In the data rows, zero lies at 7.5, halfway between 7 and 8.
Here are some rows, each followed by its group. Rows of different groups can look alike.
[10 11 11  7  4  4  6  6  9 11 10  9  8  5  2  0  2  6  7  6  8  9  8  4  2  4
  4  6  7 12 15 13 14 11  9  7] NR
[ 7  9 10  8  8  9  7  4  3  5  5  3  3  5  7  6  6  8 10  9  8  8 11 12 12 11
 12 11  9  7  6  6  6  6  5  5] SJ
[ 8 11  9  2  0  0  4  7  9 13 14 12  8  5  4  2  4  9 13 12 12 11 10  5  2  4
  6  7  7 10 13 12 10  7  5  5] NR
[ 9 12 12  9  7  8  8  5  3  3  4  3  1  2  5  6  7  9 10  9  9 10 12 13 12 14
 15 13  9  7  6  6  4  4  4  5] SJ
[ 8  6  7 11 12  9  6  7  9  6  3  5 10  9  4  4  9  8  3  1  6  9  6  3  8 11
  8  4  6 12 11  7  9 13 13  8] FG
[ 7  9  9  6  5  5  7  6  6  9 10 10  9  7  6  4  3  5  7  9 10 11 10  7  4  4
  5  5  7 10 13 13 12  9  6  5] NR
[ 8  4  6 10 10 10  3  6  8  8  2  2 11 10  3  4 10  9  2  0  6  9  6  2  8  9
  8  5  7 12  9  5  9 15 14  6] NR
[ 9 11  9  4  2  3  6  7  8 10 12 11  7  5  4  3  4  7 10 10 10 10  9  6  4  5
  7  7  7 10 12 12 11  8  6  6] NR
[ 9  9  6  3  5  9 12 11  7  5  5  6  7  9 11 10  7  5  5  6  7  9 10  7  5  6
  8  9 10 10  8  6  4  6 10 12] DC
[ 8  6  5  7 11 11  6  3  6 10  9  4  3  9 12  9  3  5 10 10  4  3  6 11 11  7
  5  7 11  9  5  5  9 12 11  6] LZ
[ 6  3  6  9  8  5  8 10  6  2  5 11 12  5  3  6 11  9  9  8  5  0  5 12 11  5
  2 11  8  6  9 11 10  4  5 15] ZC
[ 8  8  8  7  9  9  7  4  5  8  7  3  2  6  9  7  5  8 11 10  7  6  8 11 11 10
 10 10 10  8  5  5  6  8  8  6] LZ
[ 8  5  4  7 11 15  5  0  4 12  8  0  2 10 13  8  1  2  9  9  2  0  5 11 12  4
  4  8 12 10  4  5 12 15 13  6] LZ
[ 9 11  9  4  3  4  7  8  9 11 12 11  7  5  5  5  5  9 10 10  9  9  8  5  4  6
  7  7  7  8 10 10  8  7  6  6] NR
[10 15 15 14 12 14 15 13 10 11 11 10  9  9  9  8  8  8  7  4  2  3  4  3  3  5
  6  4  1  1  2  4  3  4  4  5] CN
[11 15 15 15 12 14 15 14 11 12 12 11  9  8  9  8  8  9  7  4  1  3  3  2  2  5
  6  4  1  0  2  4  3  4  4  6] CN
[ 8  6  5  8  9  8  6  7  9  8  6  7  8  8  7  7  9 10  7  6  7  8  5  6  9 11
 10  6  8  9  7  5  6 10 11  7] FG
[ 6  8  9  8  7  7  7  6  4  3  5  6  5  5  7  8  9  9  9 10  9 10 11 13 11 11
 12 10  8  6  6  7  5  4  3  6] SJ
[ 7  5  5  9 10  9  5  7  8  6  4  6 10  9  6  6 10  9  4  3  7  9  6  4  9 11
  9  5  6 10  8  6  7 12 12  6] FG
[ 7  5  5  6  8  8  6  4  7 11  9  5  4  9 11  8  6  8 12 10  6  4  6 10 10  8
  6  8  9  8  6  4  7  9  9  7] LZ
[ 6 11 13 12 10 12 14 11  9 10 12 11 11 12 12 11 10 11 10  7  5  7  7  6  5  6
  6  3  0  0  2  3  1  2  1  2] CN
[10 10  7  3  4  8 13 12  9  6  5  4  5  8 10  9  7  5  5  5  7  9  9  6  4  6
  9 11 11 10  8  5  4  6 11 14] DC
[ 6  4  4  7  9  6  5  8 10  6  4  7 11 11  7  8 13 12  6  5 10 12  8  4  9 13
 10  4  6 10  8  4  4  9 10  5] FG
[ 8  7  9 12  9  5  6  9  7  1  3  8  7  2  4 10 10  5  5 10  9  5  7 13 12  8
 10 14 10  3  4 11 11  4  4 10] SJ
[ 9 12 12  8  5  7  9  8  9 12 12 10  8  8  6  5  5  8 10  8  7  8  8  5  3  3
  5  6  5  6  8  9  8  7  4  4] CN
[ 7  7  7  6  8  9  6  3  5  8  7  3  2  6 10  8  6  8 12 11  7  6  9 13 12 10
 10 11 10  8  4  4  6  8  7  5] LZ
[ 9 12 12 11 10 12 13 11  9  9 10 10  9  9  9  9  8  8  7  6  4  6  6  6  5  7
  7  5  3  3  4  5  4  4  5  6] CN
[ 6 10 11 10  8  9 10  9  8  9 10  9 10 10  9  7  8  9  9  7  6  7  8  7  5  6
  5  5  3  5  7  6  6  5  4  6] NR
[ 7 10  9  6  7 12 15 10  6  8 11 13 12 10  8  8 11 15 14  8  3  4  7  8  8  8
  6  4  2  4  5  4  0  1  4  7] CN
[ 7  4  5  8  8  5  6  9  8  5  6 10  9  5  6 11 11  7  7 10  8  4  5 10 10  7
  8 11 10  4  4  9  9  5  6 11] ZC
[ 6  5  6 10  9  5  6 10  8  2  5 10  9  4  6 11 11  6  6 10  9  5  6 12 11  7
  7 11  9  3  5 11 10  4  4 10] SJ
[ 9 10  8  4  2  4  6  6  8 11 11 10  7  5  5  4  4  7  9 10  9 10  9  6  4  4
  7  7  8  9 11 11 11  9  7  6] NR
[10 11  9  5  4  5  6  7  8 10 11 10  7  5  5  4  4  6  9  9  9  9  8  6  5  5
  7  7  8  9 11 11 10  9  8  7] NR
[10 12 10  7  5  7  8  8  8  9 10  9  6  5  5  4  4  6  7  8  7  8  7  5  5  5
  7  7  7  9 11 11 11  9  8  8] NR
[ 5  2  5 13 11  3  4 11  9  1  4 12 12  3  5 13 13  3  3 10 10  3  4 13 11  5
  5 13 10  1  4 14 14  4  4 14] ZC
[ 6  6  4  0  2  8 12 11  7  5  4  2  6 13 15 13  7  4  5  6  9 11 13  8  4  4
  7 11 13 10  7  4  3  6 10 12] DC
[ 6  2  4 11 12  6  2  8 12  6  2  6 14 11  4  4 13 13  3  0  8 12  6  1  8 15
 10  1  5 13 10  4  6 14 13  5] FG
[ 9 11  9  3  0  1  4  6  9 12 14 13  8  5  4  2  3  7 11 11 11 11 10  6  2  3
  5  6  7 10 14 13 12  8  6  4] NR
[ 8  5  3  1  5 13  9  6  6  9  5  0  3 12 15 12  4  2  6  8  5  6  9  9  7  2
  6 12 14 11  3  3  6 12 13 10] DC
[ 7 10 12  9  6  9 10  9  8 12 11  8  9  9  8  7  8 10 10  7  6  6  7  5  4  5
  5  7  3  4  6  5  5  5  4  6] CN
[ 8  9  7  3  2  3  5  7  8 11 12 11  8  6  5  5  6  9 11 11 11 11 10  6  5  6
  7  6  7  9 11 11  9  7  5  5] NR
[10 13 12 10  9  9  8  4  3  4  5  1  0  2  5  4  4  8 10  9  7  8 11 13 13 14
 15 13 10  8  5  5  5  6  6  5] SJ
[ 8  6  4  8 11  9  5  6  9  9  7  6  7  9  8  7  7  9  7  6  6  6  5  7  9 11
  8  5  9 10  7  5  8 12 13  7] FG
[ 7  6  5  7 10 11  6  3  5 10  8  3  4  9 11  7  3  5  9  9  4  3  6 10 10  6
  5  8 10  9  6  6  9 12 11  7] LZ
[ 9 10  8  4  4  8 11  9  6  5  4  2  4  7  9  8  7  6  7  6  7  9 10  8  7  7
 11 13 11  9  7  5  4  6  9 11] SJ
[ 9 11 11  8  6  7 10 10 10 11 12 11  8  7  8  7  7  9 10  9  7  8  7  5  4  6
  7  6  5  5  6  7  6  5  4  5] CN
[ 8 11 12 10  7  8  8  5  3  3  4  3  2  3  5  6  7  9  9  9  9 10 12 13 12 13
 14 12  8  6  6  7  5  4  4  6] SJ
[ 6  3  3  8 10  7  3  7 11  8  4  6 11 11  6  7 12 13  6  4  8 10  6  3 10 13
 10  4  7 11  7  3  5 13 13  5] FG
[ 6  5  4  5  9 12  7  3  5  9  9  6  6 10 12  9  5  7 11 10  5  4  8 12 11  7
  6  7 10  9  5  5  7 10  9  6] LZ
[ 7  6  4  5  8 10  8  4  4  8 11  9  5  5 10 13 10  6  6  9 10  9  5  6  8 12
 12  6  4  6 10 10  6  4  7 11] ZC
[ 6  6  7  9  8  5  5  7  9  8  6  7 10  9  5  3  9 10  6  4  8 10  8  4  6  9
  6  4  5 11 12  8  8 11  9  7] NR
[ 8 12 15 13 10 11 14 11 10 10 11  9  9 10  9  8  9  9  9  5  3  5  5  4  4  6
  5  5  2  2  4  4  4  4  3  6] CN
[ 8 11 12 11  9 10  9  5  2  3  4  3  3  4  5  5  5  6  7  7  7  9 11 12 11 11
 12 10  8  7  9  8  7  6  5  6] SJ
[10  8  7  9 11 11  7  5  7  9  8  4  4  7  8  6  4  5  7  6  4  3  5  7  9  8
  7  7 10 10  7  6  9 12 13  9] FG
[ 6  5  6  9 10  8  6  6  8  6  5  7 10 10  7  6  9  9  5  4  7  9  7  6  8 11
  7  4  6 10 10  6  7 10 10  6] FG
[ 6  7  8  6  4  3  6  7  8  9 10  9  8  6  6  5  7  8 10  9  9  8  8  8  6  6
  5  8  7  8 11 10  9  6  5  9] ZC
[ 7  6  6  8  9  8  8  9  8  5  4  6 10 11  8  8  9  8  3  3  8 11  9  5  7  9
  9  5  8 11  9  6  6  9 11  8] FG
[ 8 12 14 12 11 13 14 12 10 10 11 12 11 11 11 11 10 10  9  6  4  6  6  5  4  6
  6  4  1  0  1  3  2  2  2  3] CN
[ 7  5  4  5  8  8  7  7  7  7  9  9  6  5  8 12 11  7  7 10 10  6  5  7  9 10
 11  9  6  5  7  9  6  4  6 12] ZC
[ 6  8  9  8  7  7  7  6  3  3  4  5  5  5  6  8  9  8  9 10 10  9 12 13 12 10
 12 12  8  5  5  7  6  4  3  5] SJ
[10 12 11  8  9 15 15 10  5  6 10 11 10  7  5  4  7 12 11  4  0  0  5  8  8  7
  5  4  4  7  9  7  4  4  8 12] CN
[ 6  5  4  6  9 10  6  3  6 10  9  5  4 10 11  9  6  8 11 10  6  4  7 10 10  8
  6  8 10  9  5  5  7 11 10  6] LZ
[ 4  6  7  1  2  6 13 11  7  5  4  2  8 14 14 10  8  6  6  4 10 13 14  8  2  3
  5 11 10 11 11  5  2  4  8 14] DC
[ 9 11  9  3  0  2  5  6  8 12 13 12  8  5  4  2  3  7 10 12 11 11 10  6  3  3
  5  6  8 10 13 13 12  9  6  4] NR
[ 7  4  4  9 11  7  4  7 10  8  5  6 10 10  6  6 11 11  6  4  7  9  5  4  9 13
  9  4  7 11  8  4  6 12 12  6] FG
[ 6  3  5  9  9  7  6  7  6  6  7  8  7  4  7 12 11  4  4  9  9  4  4  8 10  6
  7 12  7  3  7 11 11  5  6 14] ZC
[ 7  9  9  7  6  7  9  8  8  9 11 11  9  9  9  9  9 10 10  9  8  9  9  7  6  7
  7  6  5  5  7  7  5  4  4  5] CN
[ 9 11 11  6  4  6  8  9  9 12 13 12  8  7  6  6  6  9 11 10  9  9  8  5  3  4
  6  6  5  6  8  9  7  6  4  4] NR
[ 7  5  6 11  9  4  6 10  8  2  4 10  9  3  5 12 11  5  5 11  9  4  5 12 12  7
  9 13 11  3  3 11 11  4  4 11] ZC
[ 7  9 10 10 10 12 12  8  5  6  9 10 10 10  9  8  8  9  8  5  4  6  8  8  7  6
  5  4  4  5  8  7  5  5  5  7] CN
[ 6  4  6 10 10  5  6  9  8  3  5 11 11  6  6 11 11  5  5  9  9  5  6 12 10  6
  6 10  9  4  6 11 11  5  5 11] ZC
[ 8 10  9  2  0  2  4  5  7 13 13 11  8  6  3  2  2  6 10 12 11 11 11  6  2  1
  4  7  8 10 13 14 14 10  6  3] NR
[ 9  5  5  9  9  6  6  9  8  5  7 10  7  2  6 12 11  4  4  9  9  4  3  8  9  8
  9 11  8  3  6 12 11  5  7 14] ZC
[ 5  7  6  2  3  7 13 11  7  4  4  3  7 13 14 11  7  5  5  5  9 12 13  8  3  4
  6 10 10 10  9  5  3  5  8 12] DC
[ 8  3  5 11  9  4  5 11  9  3  5 11  9  2  5 12 12  4  4 10  9  2  2 10 11  6
  7 13 10  2  4 12 13  5  6 15] ZC
[ 6  7  5  1  3  8 12 11  7  5  4  4  7 12 13 12  8  6  5  6  9 12 12  8  4  5
  8 10 11 10  8  5  2  5  9 12] DC
[ 9 12 11  5  1  2  5  6  7 12 13 12  8  5  3  1  0  4  8 10 11 12 11  6  2  1
  3  5  7 11 15 15 15 10  6  4] NR
[ 8  8  6  4  5  8 10 10  8  6  5  5  7  9 10  9  8  7  6  5  8 10  9  6  5  7
  9  9  9  9  8  5  4  7 10 11] FG
[ 8 10 11 11 10 13 12  9  7  8  9  8  8  9  9  9  8  7  6  6  4  5  7  6  6  5
  7  6  4  4  4  6  5  6  6  5] CN
[ 8  6  5  7  8  8  9  9  6  3  6 11 11  6  5  9 10  8  8  8  5  3  5 11 11  7
  7  8  9  6  7 10  8  5  7 13] ZC
[ 8 11 12 12 11 13 13 10  7  8  9  9  8  9  9  8  7  6  6  4  4  6  6  6  6  6
  6  5  4  4  6  7  6  6  6  6] CN
[10 11 10  5  2  2  6  7  8 11 12 11  7  4  4  2  3  6  9 10 10 10  9  5  3  4
  6  6  8 10 13 13 12  8  7  6] NR
[ 7  8  8  5  4  7  6  6  6  9 10  9  8  7  6  5  5  6  8  9  9 10 10  7  6  4
  6  6  7  9 11 11 11  9  6  5] NR
[11 10  7  1  3  9 14 15  9  5  2  2  5 10 12 10  5  2  1  3  7 11 10  5  1  4
  9 12 13 12  8  5  3  7 14 15] DC
[ 7  6  5  7 10 12  6  3  5  9  8  4  3  9 12  9  4  5 10 10  5  4  7 11 11  7
  6  8 10  9  5  6  9 11 10  6] LZ
[10 14 14 12 10 13 14 12 10 11 11 10  8  8  8  8  7  8  7  5  3  4  4  4  4  6
  7  5  3  2  3  5  4  5  5  6] CN
[ 7  5  5  8 11 10  5  4  7 10  7  4  6 10 10  7  6  7  9  7  5  5  6  9 10  9
  6  6  9 10  7  5  9 12 12  6] LZ
[ 8 12 13 12  9  9  8  4  1  2  4  1  0  3  6  4  4  7 10  9  8 10 14 14 13 14
 14 12  9  7  7  7  6  5  4  4] LZ
[ 8 11 12 11 10 12 12 10  8  8 10 10  9  9 10  9  8  8  8  6  5  6  7  6  6  7
  7  5  3  3  4  6  4  4  5  6] CN
[ 8 11 12 10  9 13 13 11  9 10 11 10 10 10 10 10 10 11 10  6  4  5  6  5  5  6
  7  5  2  2  2  3  2  3  3  5] CN
Which 4 groups are nearest to each row below, nearest first, going by the average distance to the group's rows?
[ 9 12 12 10  7  8  8  5  3  3  4  3  1  1  4  5  6  9 10  9  8 10 12 12 12 14
 15 13  9  7  6  6  4  4  4  5] -> SJ LZ ZC FG
[10  8  7 10 11  8  6  9 10  7  4  6  9  7  4  4  8  9  3  1  6  8  4  2  7 12
 10  4  7 11 10  7  8 12 14  9] -> FG NR LZ ZC
[ 8  6  5  7 10 11  6  3  6 10  9  4  2  9 12  8  3  5 10 10  4  2  6 11 11  7
  6  8 11  9  5  5  9 12 11  6] -> LZ FG SJ ZC
[ 8  6  6  9  9  7  6  9  9  6  5  7  9  7  5  7 10  8  5  5  7  7  5  5  9 10
  9  7  8  8  7  7  8 10 10  9] -> FG ZC LZ SJ
[ 7  6  6  5  5  6 11 12  8  4  4  5  8 10 11 11  8  4  4  6  9  9 10  9  5  4
  6 11 11  8  8  7  6  5  8 14] -> DC ZC FG SJ
[10 12 10  6  4  5  7  8  9 10 11 10  6  4  4  3  4  6  8  8  8  8  7  5  4  6
  7  7  8 10 12 12 10  8  8  8] -> NR FG ZC CN
[ 6  5  5  9 11 10  6  3  6  8  8  5  5  9 12  9  4  5  9 10  6  3  6 12 11  6
  4  8 10  8  6  7 11 11  9  7] -> LZ FG ZC SJ
[ 7  6  6  8 11 11  7  3  5 10  9  3  3 10 12  7  3  4 10  8  4  3  7 11 10  6
  4  8 10 10  8  6 10 12 11  7] -> LZ FG SJ DC
[ 9 11 12 11  8  6  7  6  3  1  3  3  2  1  4  6  7  8  9  9  9 10 12 14 13 13
 15 14  9  5  5  7  6  3  3  6] -> SJ LZ ZC FG
[ 7  4  4  7 10 10  5  3  7 10  8  4  5 11 12  8  5  7 10  9  6  4  6 10 11  9
  6  6 10 10  5  4  8 12 11  5] -> LZ FG SJ ZC
Which 4 groups are nearest to each row below, nearest first, going by the distance to the centre of the group?
[ 9  7  5  4  6 10 10  8  7  8  6  4  5  9 11 10  6  5  7  8  6  7  8  8  7  6
  8 10 11  9  5  5  6  9 10 10] -> DC LZ FG SJ
[ 6  4  3  5  9  9  5  4  7 10  9  6  5 10 13 10  6  8 12 11  7  5  7 11 11  9
  7  7 10  8  4  4  6 10  9  5] -> LZ FG SJ ZC
[ 8 12 13 10  8  8  8  5  2  3  4  2  1  3  4  4  6  8  9  8  8 10 13 13 12 13
 14 13  9  7  7  7  5  5  4  5] -> SJ LZ ZC FG
Which 5 groups are nearest to each row below, nearest first, going by the distance to the group's nearest row?
[ 6  7  7  8  7  6  7  7  5  4  6  7  7  6  7  9 10  9  9 10  9  9 10 12 11 10
 10 10  8  5  6  8  6  4  4  7] -> SJ ZC LZ CN FG
[ 5  8  9  3  1  0  5  5  7 12 12 10  9  7  5  2  5  9 13 11 12 11 11  7  3  4
  3  7  6  9 14 11 10  6  3  5] -> NR ZC CN LZ FG
[ 6  6  6  7  7  6  6  7  8  7  7  9 10  9  7  7  9  9  7  7  9 11  9  7  7  9
  8  5  6  9 10  8  8  8  8  5] -> FG NR ZC CN LZ
[ 9 11 11 10  9 11 11  9  8  8  9 10  8  8  8  7  6  6  6  6  6  7  7  6  5  6
  7  5  4  6  7  8  7  6  6  6] -> CN NR FG ZC DC
[ 6  4  3  5  9 10  6  2  6 12 10  4  4 10 14 10  5  7 13 12  6  3  7 12 12  8
  5  8 11  9  4  4  7 11  9  5] -> LZ FG DC SJ ZC
[ 7  5  6 10  9  5  6  9  7  3  5 10  9  5  6 11 11  6  6 10  9  5  7 12 11  7
  8 11 10  3  4 10 10  4  4 10] -> SJ ZC CN FG LZ
[ 7  4  3  5  9  8  4  3  8 13  9  3  4 10 11  8  7 10 13 10  6  3  5  9 11  9
  6  8 11 10  4  2  7 12 12  6] -> LZ FG DC SJ ZC
[ 8  9  8  3  1  3  6  7  8 12 11  9  7  5  5  5  6  9 11 11 10  9  8  6  5  5
  7  8  8  9 10  9  9  7  6  6] -> NR ZC CN LZ FG
[ 6  8  7  2  1  2  5  6  8 11 12 12  9  7  7  6  6  9 12 13 12 12 11  8  5  5
  6  6  7  8 11 11  9  6  4  3] -> NR ZC CN LZ SJ
[ 7  5  5  9  9  5  5  9  9  5  5  9 10  6  6  9 11  8  6  8  8  6  5  9  9  8
  8 10  8  6  6  8  9  6  7 11] -> ZC SJ FG CN NR
Group ZC spreads out most along one direction. Which 3 other groups' directions of most spread are closest to that one, closest first?
SJ NR CN
Group SJ spreads out most along one direction. Which 3 other groups' directions of most spread are closest to that one, closest first?
ZC LZ FG
Which 4 groups are nearest to each row below, nearest first, going by the distance to the group's nearest row?
[ 8  6  6  9  9  7  5  8 10  7  5  6 10  8  5  6 11 11  6  4  7  9  6  4  8 12
 10  5  6 10  9  5  6 10 11  8] -> FG NR LZ ZC
[ 6  3  4  9 11  7  4  8 11  5  2  6 13 12  6  6 12 12  3  0  9 13  7  2  8 13
 10  2  6 12 10  4  6 12 13  5] -> FG NR LZ DC
[ 8  5  5 10 11  6  4  8 12  7  4  7 12  8  3  4 11 11  4  1  7 11  5  1  7 14
 10  3  6 12 10  5  7 13 14  6] -> FG NR LZ ZC
Which 5 groups are nearest to each row below, nearest first, going by the distance to the centre of the group?
[ 7 11 12 10  9 12 14 11  9  9 11 12 10 10 10 10 10 12 11  7  4  5  6  6  6  6
  6  4  2  2  3  4  1  2  3  5] -> CN ZC FG SJ LZ
[ 5  2  5 11  9  4  5  9  9  3  4 10 11  6  6 11 13  7  5  9 10  5  6 11 11  6
  5 11  9  4  5 10 11  5  4 11] -> ZC SJ FG LZ NR
[ 9  9  6  3  4 10 12 11  7  5  4  3  5 10 11 10  6  3  3  5  7  9 10  7  5  4
  8 11 11 10  7  6  5  8 11 13] -> DC FG LZ SJ ZC
[ 6  7  5  1  3  9 13 11  7  4  4  4  7 12 14 12  7  4  4  6  9 12 12  8  4  5
  8 10 11 10  8  5  3  5  9 12] -> DC FG SJ LZ ZC
[ 5  2  5 11 11  4  5 10  8  2  5 12 12  5  6 14 12  4  3 10 10  4  5 13 11  5
  6 11  9  2  4 13 12  4  4 12] -> ZC SJ FG LZ CN
[ 8  7  5  4  5  9 10  9  6  6  6  5  6 10 12 11  7  5  6  7  7  8 10  8  7  6
  8  9 11  9  7  6  5  7 10 10] -> DC LZ FG SJ ZC
Which 3 other groups have their centres nearest to the centre of group DC, nearest first?
FG LZ SJ
Which 3 other groups have their centres nearest to the centre of group LZ, nearest first?
SJ FG ZC
